128 stands for zero in the data rows.
Some points, one per row:
[148 133 139 128 113 135 148 129  99 114 123 108 118 170 153 110]
[157 167 156  89  89  94 104  85 133 163 162 148 149 129 109 103]
[118 148 150  99 104 132 128  96 108 134 133 128 130 136 139 127]
[108 108 114 104 148 155 138 101 104 119 123 118 149 163 140 112]
[113 133 150 157 143 141 157 155 113 112 104  89  74 125 152 147]
[128 143 145 138 133 125 123 143 148 147 133 133 122 111 108 130]
[148 128 100 104 123 108 104 132 167 142 133 152 150 119 111 127]
[133 148 149 138 128 118 118 129 162 148 143 138 115 105 102 124]
[123 118 123 143 138 114 104 143 148 129 128 167 154 100 100 129]
[148 123 109 104 133 109  89 126 152 143 138 152 156 117 101 131]
[167 157 164 108  99  88 118 125 143 159 157 138 108 112 113 110]
[ 94  89  89 167 167 151 157 155 108  88  99 104  94 123 159 179]
[ 94  89  88 167 167 153 162 152 118  86  94  99 103 123 154 181]
[123 123 121 143 123 111 118 139 152 131 148 162 162  99  93 128]
[162 157 167  99  94  87 108 112 138 158 162 143 106 114 120 111]
[167 162 152  94  94  93 123 135 118 141 162 143 140 163 120  74]
[118 113 126 148 123 112 113 162 152 128 123 157 155 105  97 127]
[148 123 106 113 113 109  89 129 167 156 143 157 155 114  99 126]
[143 123 105 104 123 105  99 123 152 151 143 152 154 112 104 129]
[108 108 110 113 152 156 143  97 104 112 118 118 147 169 141 112]
[133 128 131 148 133 146 167 148  99  97 108  94 103 159 163 112]
[118 148 150  94 108 133 133  94 113 136 148 123 127 137 131 128]
[123 118 128 152 143 154 167 153  89  88  99  89 102 154 159 118]
Here are 19 more points, each followed by its number:
[152 157 147 118  99 101 104 131 167 166 152 148 138 102  96 110] 0
[138 148 159 118 104 120 123 138 123 135 148 118 101 122 134 131] 1
[143 138 125 123 108  96  89 130 157 144 148 167 166 101  89 121] 2
[ 99  99  92 152 167 154 123 172 138 107  89 113 121 119 141 164] 3
[162 167 153  89  89  99  99  72 128 163 162 157 142 132 114 107] 4
[ 89 138 139 118 138 157 152 123 108 110 104  99 109 144 147 152] 5
[148 143 137 143 118 126 143 129  89 120 123  99 111 167 152 102] 6
[ 89 123 131 157 152 155 138 147 133 112  94  94 104 105 129 148] 7
[138 138 130 118 118  96  94 142 162 136 152 167 161 102  83 120] 8
[143 143 143 133 118 132 143 130  94 116 123 104 109 164 147 104] 9
[108 108 113 104 143 166 148  94  99 117 113 133 153 168 143 110] 10
[167 138 101 113 113 101  89 122 148 148 152 162 157 114 102 126] 11
[ 99  94  93 148 162 149 133 164 138 104  94  99 126 123 137 167] 12
[108  94 103 152 157 144 157 156 123  91 104 108 108 126 157 172] 13
[ 94  89  99 162 167 153 143 156 108  98 104 104 100 115 154 177] 14
[113 113 121 108 148 155 152  97  99 121 113 133 145 169 139 112] 15
[ 99  99  87 162 157 148 138 153 113 101  99 118 107 122 150 175] 16
[157 133 118 108 113 104  89 141 167 151 152 162 159 112 107 121] 17
[118 152 153  94 108 136 138  91 113 132 138 123 123 138 133 130] 18
Which three of these numbered points are nearest to each point below by angle, seen from the average point of the first points? Their numbers follow each, nearest first.
[123 113 130 167 138 152 167 142  89  91 108  89 109 160 164 119] > 6 9 13
[ 94  94  81 162 167 149 152 164 123  96  89 108 105 118 165 181] > 16 13 14
[ 89  94  95 152 157 151 162 161 123  95  94 104 107 124 163 173] > 13 14 16
[157 162 158  94  89 109 113  82 128 158 162 152 142 134 116 110] > 4 0 18
[ 89 113 110 128 152 160 148  93  94 119 113 128 143 163 147 115] > 10 15 5
[104  89  95 157 162 157 157 167 118  95  99 118 110 116 156 177] > 13 14 16
[108 104 105 113 148 160 133 112  94 121 118 123 151 163 143 107] > 10 15 5
[123 108 124 138 128 108 108 148 157 125 128 162 154 105  95 128] > 8 2 17
[128 104 137 148 143 152 167 146  89  94 108  94  97 167 166 119] > 9 6 5
[157 162 158  89  89 106 104  84 123 153 167 152 147 125 114 106] > 4 0 11
